-.38; .14; -.26; .16; .12; -.07; .15; -.11; -.11; .03; .23
-.21; .05; -.03; -.14; -.15; .00; -.16; -.03; .08; .07; -.19
.08; .31; .15; .18; .02; -.10; -.03; .09; .21; -.04; -.03
-.26; .06; -.28; .01; .00; .13; -.07; -.41; -.01; .31; .11
.24; -.15; .02; .06; -.07; .16; -.08; -.02; .07; -.06; -.11
.09; -.22; .11; .04; -.23; .26; -.05; .09; .13; -.04; -.31
.05; -.12; .15; -.48; -.03; -.04; -.32; -.05; -.19; -.05; .05
.16; -.07; .07; .01; -.19; -.05; -.14; .24; -.08; -.13; -.09
The top entry of the column that holds the smallest entry? .16
The top-left entry -> -.38
The last entry, reading row by row? -.09
The smallest entry in the last column: -.31
The entry directly below the smallest entry -> .01
The second-last entry, reading row by row is -.13
The last entry of the smallest entry's row: .05
The entry just left of -.41? -.07
The entry directly above the smallest entry? .04
The third entry on the main diagonal? .15
The entry in the bottom-left corner? .16
The 2nd smallest entry? -.41
The largest entry in the first column: .24
The 2nd entry on the diagonal from the top-right corner: .07
The smallest entry is -.48
The entry just right of the smallest entry is -.03
The first entry on the diagonal from the top-right corner? .23
The 5th entry from the end, reading row by row is -.14
The 2nd entry in reading order? .14
The entry just left of the smallest entry: .15
The 3rd-last entry, reading row by row? -.08
The entry directly below -.21? .08

[[5 7 6 6 6 3 4 4 6 3 7 7 4 6 3 6]
 [6 4 5 5 6 4 7 5 5 5 5 7 4 7 6 5]
 [5 4 7 3 6 4 5 6 7 6 6 6 6 6 6 4]
 [7 7 6 7 5 6 5 5 5 4 6 4 5 6 4 4]
 [6 5 4 2 6 7 7 7 4 7 5 5 8 7 8 5]
 [3 6 3 7 3 3 6 7 3 6 3 4 3 6 4 4]
 [6 5 5 6 5 7 6 6 5 6 4 4 6 5 6 5]
 [7 6 7 7 7 7 3 3 7 5 7 3 6 3 5 6]
 [4 6 5 4 7 7 3 6 6 7 6 3 7 3 5 7]
 [6 5 7 5 6 8 6 6 6 5 6 5 8 5 7 6]
 [5 6 6 5 5 5 6 6 6 5 6 6 6 5 5 6]
 [5 6 6 7 5 6 5 5 5 5 6 7 4 5 4 7]]
Indices start at 0.
Give the entry at row 2, column 0.
Answer: 5
Give the entry just right of the smallest entry.
Answer: 6
Give the entry at row 2, column 1.
Answer: 4
Give the entry in the top-left corner.
Answer: 5
The entry at row 1, column 0 is 6
Give the entry in the top-right corner.
Answer: 6
The entry at row 1, column 2 -> 5
Give the entry in row 0 and column 1.
Answer: 7
Give the entry in row 1 and column 1.
Answer: 4
Give the entry in the bottom-left corner.
Answer: 5
The entry in row 2 and column 2 -> 7
Give the entry in row 0 and column 2.
Answer: 6
The bottom entry of the column that holds the smallest entry -> 7
The entry directly above the smallest entry -> 7

36,56,32,42,61,47,65,79,48,46
49,54,42,39,58,43,40,46,55,50
47,74,80,50,44,19,71,51,53,54
54,72,64,49,39,33,69,61,43,36
52,45,65,48,34,8,38,47,49,10
39,32,14,44,51,21,48,51,54,82
46,55,50,48,47,51,28,27,55,22
38,58,39,50,42,77,38,53,56,59
56,64,50,40,58,40,38,35,52,92
45,39,42,45,62,64,29,68,52,82
47,42,39,51,39,65,37,45,46,57
63,49,28,58,52,75,36,57,46,43
44,41,59,50,52,46,48,39,51,49
54,22,55,48,43,28,45,49,44,45
Indices start at 0.
The entry in the bottom-right corner: 45
The entry just right of the smallest entry: 38
What is the maximum?
Answer: 92
What is the entry in the top-left corner?
Answer: 36
What is the top-right entry?
Answer: 46
The entry just left of the smallest entry: 34
What is the entry just left of 19?
Answer: 44
What is the entry in the bottom-left corner?
Answer: 54
The entry in row 1 and column 2: 42
What is the entry at row 0, column 1?
Answer: 56
The entry in row 1 and column 0 is 49
The entry in row 2 and column 2: 80
The entry in row 2 and column 0: 47
The top entry of the column that holds the smallest entry: 47
The entry just left of 21: 51
The entry just right of 75: 36
The entry just right of 71 is 51
The bottom entry of the column that holds the smallest entry: 28
The entry directly above 34 -> 39
What is the entry directly above the smallest entry?
Answer: 33
What is the entry directly above 74?
Answer: 54
What is the entry directly below the largest entry?
Answer: 82

Read these off the matrix that follows. Rows and columns are numbered from 0.
1) The smallest entry?
2) The entry at row 0, column 0?
3) The entry at row 1, column 0?
4) The entry directly below 245?
5) The entry directly below the smallest entry?
6) The entry just left of 500?
7) The entry just right of 183?
8) The entry in the bottom-left corner?
[[-594 -158  -88  500   84 -787  -22  290  242 -118 -804  158]
 [-596 -117  291   52 -636  314  240 -476 -223  636 -391 -458]
 [-589 -294 -116  -96  242  571  183 -598 -726 -142  286  265]
 [-595 -343 -131 -124   -5  362  573  208 -476 -789 -462   76]
 [-596 -186 -117  298  485 -514 -623  184  265  242  -95 -790]
 [-596 -115  296   48 -629  312  246 -501 -197  620 -404 -450]
 [-595 -398 -176 -119 -113   40  360  572  394 -132 -648 -775]
 [-590 -160  -98  446  224 -770 -205  311  230   84 -721 -295]
 [-594 -249 -116   -5  476  410 -450 -749 -108  309  237  245]
 [-597 -179 -116  341  432 -605 -516  254  248  240 -276 -791]
 [-592 -337 -133 -126   12  399  564  126 -564 -774 -364  155]
 [-594 -117  104  459 -761   13  254  207 -704  -24  626 -346]]
1) -804
2) -594
3) -596
4) -791
5) -391
6) -88
7) -598
8) -594

m =
array([[3, 1, 6, 6],
       [7, 8, 8, 4],
       [4, 4, 3, 7],
       [7, 3, 1, 2],
       [5, 5, 3, 4],
       [5, 3, 6, 4],
       [4, 3, 7, 6],
       [7, 7, 5, 3],
       [5, 5, 6, 4],
       [5, 1, 3, 3],
       [8, 1, 9, 1]])
Counting starts at 0.
Report the bottom-left entry.
A: 8
Report the entry just left of the largest entry.
A: 1
The entry in row 1 and column 2 -> 8
Report the entry in row 2 and column 0.
A: 4
The entry at row 0, column 0 -> 3
Report the entry in row 0 and column 2.
A: 6
Report the entry in the top-right corner.
A: 6
The entry in the bottom-right corner is 1
The entry in row 1 and column 0 is 7
The entry in row 1 and column 1: 8
Report the entry directly above the largest entry.
A: 3

grid = [[-0.961, -1.630, -2.254, 0.165, -0.961, 0.192], [0.411, 1.112, 1.929, -1.322, 0.411, -0.523], [0.330, 1.439, -1.642, -0.680, 0.330, 0.126], [0.212, 1.612, -1.474, -2.823, 0.212, 0.808], [-1.314, -1.786, -0.087, 0.819, -1.314, -1.320], [-0.147, -1.361, -0.377, 0.187, -0.147, 2.391], [1.997, -1.104, 2.099, 0.866, 1.997, -0.136], [-1.300, -1.710, 1.589, -1.072, -1.300, 0.522], [1.712, 0.943, -0.458, -0.587, 1.712, -0.393]]
Which number is the entry just left of -1.361? -0.147
Which number is the entry just left of the smallest entry? -1.474
The entry just right of the smallest entry -> 0.212
Which number is the maximum? 2.391
The entry just left of -0.136 -> 1.997
Which number is the minimum? -2.823
The entry just right of -1.072 is -1.300
The entry just left of the largest entry -> -0.147
The entry just right of -1.104 -> 2.099
Which number is the entry just left of -1.322? 1.929
Which number is the entry just right of 2.099? 0.866
The entry just right of -1.786 is -0.087
